Look-ups in named tables: a row name and a column name give one cell, copied from the table.

kimeze.csv
,fedab,mivi,nur,tir,gomupep
leta,-6,8,7,5,-6
beto,12,-82,4,-6,-21
maf,5,67,-7,-6,22
sop,-19,-26,10,23,-12
kilukov,1,-73,10,10,-17
zakugaf,20,32,-10,-21,10

What is the mivi of sop in kimeze?
-26
What is the gomupep of leta in kimeze?
-6
What is the nur of leta in kimeze?
7
What is the nur of maf in kimeze?
-7
What is the gomupep of zakugaf in kimeze?
10
What is the mivi of maf in kimeze?
67
What is the nur of kilukov in kimeze?
10
What is the gomupep of beto in kimeze?
-21
Row with the largest mivi: maf

buna =
columns: dezozi, karod
femegem: [610, 351]
foned: [249, 421]
folevuv: [228, 979]
pup: [569, 85]
birizan: [804, 734]

femegem, karod -> 351
folevuv, dezozi -> 228
folevuv, karod -> 979
birizan, dezozi -> 804
pup, karod -> 85
foned, dezozi -> 249
pup, dezozi -> 569
birizan, karod -> 734
femegem, dezozi -> 610
foned, karod -> 421

vazotu
columns: tapek, zuvone, domuzun, siseba, bufaluf
vut: [0.37, 3.53, 0.53, 0.73, 1.53]
kam: [4.03, 6.44, -1.11, -2.99, 2.90]
digatom: [0.16, 4.02, 0.09, 0.42, 1.69]
zilub: [1.93, -4.20, 0.31, -0.08, -0.09]
tuv: [0.34, -7.66, 1.04, 1.83, -1.37]
kul: [-1.30, 3.14, 0.83, 1.86, 0.90]
gizesu: [-2.01, -9.03, 1.91, 3.87, -2.20]
guli: [1.81, 9.45, -0.51, -1.17, 3.28]
vakevod: [3.71, -1.90, -0.38, -1.68, 0.66]
befepus: [-1.91, -1.78, 1.83, 2.81, -0.75]

tapek of guli: 1.81
zuvone of guli: 9.45
bufaluf of kul: 0.90
tapek of kam: 4.03
zuvone of kul: 3.14
domuzun of tuv: 1.04
domuzun of kam: -1.11
tapek of vut: 0.37
zuvone of vakevod: -1.90
tapek of vakevod: 3.71
bufaluf of guli: 3.28
Which row has the largest tapek? kam

tomabe =
         raru  fedo  nas  bota  tul  vireder  kunog
nopu      167   166  139   137  149      241     29
zus       123   126  143   161  137      106    177
dab       135    50  148   147  183      159     90
rutudev   147    98   55   184  209      201     72
vefe      193   182  146   111  133      114    141
nor       130   163  221   141   39      142    174
tonu      148   104  161   125  181        5    200
deg       195   132  174   216  194      179    104

fedo of nor = 163
nas of nor = 221
bota of zus = 161
tul of deg = 194
fedo of vefe = 182
fedo of deg = 132
nas of dab = 148
raru of tonu = 148
fedo of dab = 50
bota of rutudev = 184
nas of rutudev = 55
kunog of nor = 174
fedo of rutudev = 98
vireder of nor = 142
tul of zus = 137
fedo of zus = 126
tul of tonu = 181
kunog of nopu = 29
vireder of nopu = 241
bota of vefe = 111

Table toti
        vop  fusur  molipe  vebopa  sed
sinin   248     76     138     220  135
kose    113     63     101     108  196
finas    25     52     190     143   54
ser      66     86      73      57   76
gogoka  219     27      51     190  233

gogoka, sed -> 233
sinin, vebopa -> 220
kose, molipe -> 101
kose, vebopa -> 108
gogoka, vop -> 219
gogoka, fusur -> 27
ser, vop -> 66
sinin, vop -> 248
finas, vop -> 25
kose, vop -> 113
ser, fusur -> 86

lasopud:
,guk,teze,taz,zuti,bol,tar
vunavag,146,128,138,138,122,140
nepe,126,132,122,132,147,110
lutibu,152,155,112,118,70,99
mus,144,112,141,175,117,196
domep,173,187,140,81,96,191
duv,128,127,141,165,161,130
dif,139,125,132,142,111,166
lupo,203,181,142,92,204,23
fedakev,125,94,124,164,104,201
bidoto,117,123,169,121,160,150
tol,139,127,133,145,117,157
ruzove,162,106,126,187,165,100

What is the tar of vunavag in lasopud?
140
What is the zuti of bidoto in lasopud?
121
What is the guk of fedakev in lasopud?
125
What is the guk of lutibu in lasopud?
152
What is the taz of lutibu in lasopud?
112
What is the zuti of duv in lasopud?
165
What is the taz of vunavag in lasopud?
138
What is the bol of mus in lasopud?
117
What is the guk of lupo in lasopud?
203
What is the tar of lupo in lasopud?
23
What is the teze of ruzove in lasopud?
106
Row with the largest taz: bidoto

